In the data rows, 128 means zero.
Here are some numbered points:
[185 165  69  96 102  85 134 135 113 114 145 111 126 132 159 177 130 195
 165 126 208 208 120  92 127 170 121 110  95 134  85 138 130 100 172  86
 100 102 143 150  72 107 162 118  85 102 151 131] 0
[133 145 139 149 167 145 174 129 109 161 157 113 125 145 136 161 113 163
 162 163 153 107 182 149 140 134 115 134 131 142 157 157 128 161 141 125
 155 136 155 150 129 151 151 168 128 133 127 141] 1
[ 70  67 192  84 101 124 105  87  32  84  52  86 112 128  58  65  58  95
  90  85 130  22 155  84  89  58  68 117 202  74 255  98 118 128  85 134
  91  95 111  98 106  57 131 129 152  66  80  69] 2
[128 144  76 197 150 117 121  77 186 157 144 108 123 104 138 169 170 131
 135 167 105 231  81 126  90 177 155  92 113 160 130 143 131 106 137 116
 126 118 108 145 149 118  81 117  93 164 116 117] 3
[150 149 110 169 168 109 162 117 147 179 188 112 121 120 175 183 134 146
 135 137 132 165 141 159 129 158 131 115 106 171 121 130 120 132 150 123
 152 134 127 151 133 161  86 136 123 135 112 152] 4
[145 101 189  75  75 131  91 112 239 118 119 196 157  86 133 119 176  83
  79  92  70  78  76 135 121 125 173 109 107 117 116  50 125 164  87 136
 185 121 101  91 179 161  67  85 156 155 163 138] 5
[ 80  98  82 159 112  75  90  67 247  78 100 167 116  69 126 126 211  69
  63 128  71 203  58 132  90 154 175  68  73 146  73  83 107  80  85 148
 100 109 104 102 168 153  55  87  98 178 104 110] 6
[112 142 116 118 178 134  96  86  97  92 115 131 126 196  99 100 128 157
 138 155 133  79 128 105 170 134 124 163 125 141  95 137 158 146 141 143
 120 115 196 130 130 113 227 213 124 104 138  94] 7
[128 123 132  85 147  88 223  93  68 135  76  93 178  98 113 111  99 147
 158 138 156  91 122  88 129  95 110  90 202 141 230  67 129 167  90  74
 205  79  84 128  95 166 158  91 141 123 140 100] 8
[131 145  90 205 157 131 127 109 171 168 153 123 132 122 134 173 169 144
 129 153 124 193  91 132 102 162 154  93 114 157 119 198 142 115 166 117
 103 136 117 163 137 105  82 137 101 153 117 123] 9
[113  79 215  62  60 222  82 236  92 104  93 209 151 123  74  67  84  66
  71  72  84  24 120 102 120  84 116 187 159  73 118  92 131 118  99 161
 114 155 104  88 136  88 100 120 201 106 130  94] 10
[ 77 117 185 111 143 184 114 112  67 105  80 147 134 217  72 102  99 151
 112 123 124  32 145 105 142  89 120 182 155 101 122 171 153 140 123 145
 121 128 169 126 127  83 217 201 183  84 110  71] 11
[ 83  96 200 105 146 124  99  97  85  99  76 112 117 137 108 102  88 101
 116 156 127  49 146 117 137  90 115 132 160  94 241  97 152 174 104 199
 125 106 162 104 148 133 206 114 130 118 119  96] 12
[142 140  64 175 130 153 130 163 137 159 140 102 130 152 129 141 152 131
 132 142 136 175 106 128 101 144 134 128 137 143  97 231 145 102 180 129
  96 156 126 169 115  96  97 156 112 148 114 123] 13
[ 75  76  86 178 102 116  75  87 226  82  98 237 120  58 138 128 189  53
  57  88  65 163  63 176  82 130 218  79  67 128  71 156 103  77  89 153
  65 133  86  99 175  99  36  88  91 153 105 114] 14
[ 93 100 193 131 136 179 152 171  83 131  73 141 157 140 101 109 111  99
  97 106 106  37 160 138 114  88 127 131 199 116 175 161 121 126 107 162
 131 180 125 135 153 133 102 133 236 121 129 101] 15
[159 149 116 107 113 124 144 215  79 109 134  89 103 177 135 112  87 144
 164 136 176 119 209 112 152 123 100 170 157  97 111 150 125 102 159 114
 106 141 156 135 103 107 168 141 118 104 142 153] 16
[160 159 122 108 151 117 187 152 106 152 113 127 180 121 178 135 130 121
 163 135 162 173 130 143 134 135 157 128 171 152 157 109 141 151 103 120
 147 121 104 163  95 147 122 121 144 163 164 147] 17
[115 155 145 113 173 141 128 124  85 109 114 134 134 201 100 116 118 178
 144 134 151  54 140 101 159 128 128 176 146 136 105 175 159 150 148 133
 124 126 191 159 125 110 190 204 147 104 132  96] 18
[151 143 140 118 121 129 166 157 114 113 165 109 116 160 145 135 121 152
 173 157 177 129 206 125 170 130 104 165 144 134 142  87 130 150 136 119
 153 131 138 129 115 157 145 130 115 132 156 172] 19
Which two points above are nearest to each new point? Their numbers follow each, nearest first.
[169 143  97 154 122 126 136 179 179 137 192 122 107 119 183 148 138 120
 134 112 126 210 153 164 148 146 140 126 109 160  94 121 105  97 154 131
 106 151 131 150 126 124  83 132 114 163 134 193] : 4 9
[ 80 102 120  65 111 102 100  81  36  61  70  79  90 197  51  72  65 162
 133 121 130  28 130  67 136  64  73 155 138  69  94 109 120 122  94  97
 110  82 161  86  78  85 255 146 112  57 101  62] : 11 7
[163 151 115 138 138 137 150 148 169 154 181 128 124 118 174 146 132 122
 131 139 137 174 152 184 145 142 128 143 120 152 122 126 121 130 147 147
 143 150 135 144 139 156 104 137 130 148 129 184] : 4 1
[132 137  89 176 131 155 123 130 195 173 138 128 142 121 144 157 172 122
 120 144 117 175  93 162  94 160 173 100 125 149 135 175 143 103 149 142
 103 137 124 150 148 109  90 125 110 167 119 133] : 9 3
[147 169 129 137 150 127 152 142 140 135 180 125 114 123 152 162 135 155
 149 162 146 167 151 161 146 151 132 122 111 151 119 140 128 140 143 127
 147 136 134 145 125 171 117 134 114 156 132 162] : 4 1
[132 142 111 173 148 143 151 166 116 185 184 137 118 122 159 182 130 134
 119 124 122 146 151 183 112 138 137 119 116 153 100 193 116 115 159 117
 121 163 113 159 127 122  65 151 122 131 101 164] : 4 13
[ 61  78 202 141 181 102 100  63  83 131  69 111 106  85  90 128  87  85
  76 119  90  35  89 153  82  89 122  80 105  95 255  89 123 168  79 175
 126  79 123  98 196 105  99 114 139  99  83  60] : 12 2
[149 154  92 117 119  92 124 117 171 117 159  99 100 102 173 136 124 115
 155 131 132 238 130 145 142 147 111 110 100 153  93  78 112 113 149 112
 128 109 135 127 109 192 107 101  99 153 138 187] : 4 3
[173 152 114  95 111  94 154 105 133 105 166  92 115 106 162 118 115 144
 174 169 155 225 164 102 160 135 104 123 107 139 112  71 114 127 136  98
 164 109 125 112  95 186 150  94  93 135 155 187] : 19 0
[152 140  99 139 120 151 159 153 110 156 138 102 145 165 143 147 121 160
 172 172 200 111 144 108 129 121 119 138 171 112 170 189 147 128 167 118
 122 143 125 143 118 125 136 120 125 120 136 128] : 1 16
[147 138 137 161 139 164 147 185 125 177 175 144 128 138 175 168 134 119
 126 125 143 130 159 180 124 140 132 145 125 149 118 153 113 133 152 140
 117 165 142 147 122 130  84 148 134 134 128 171] : 4 1
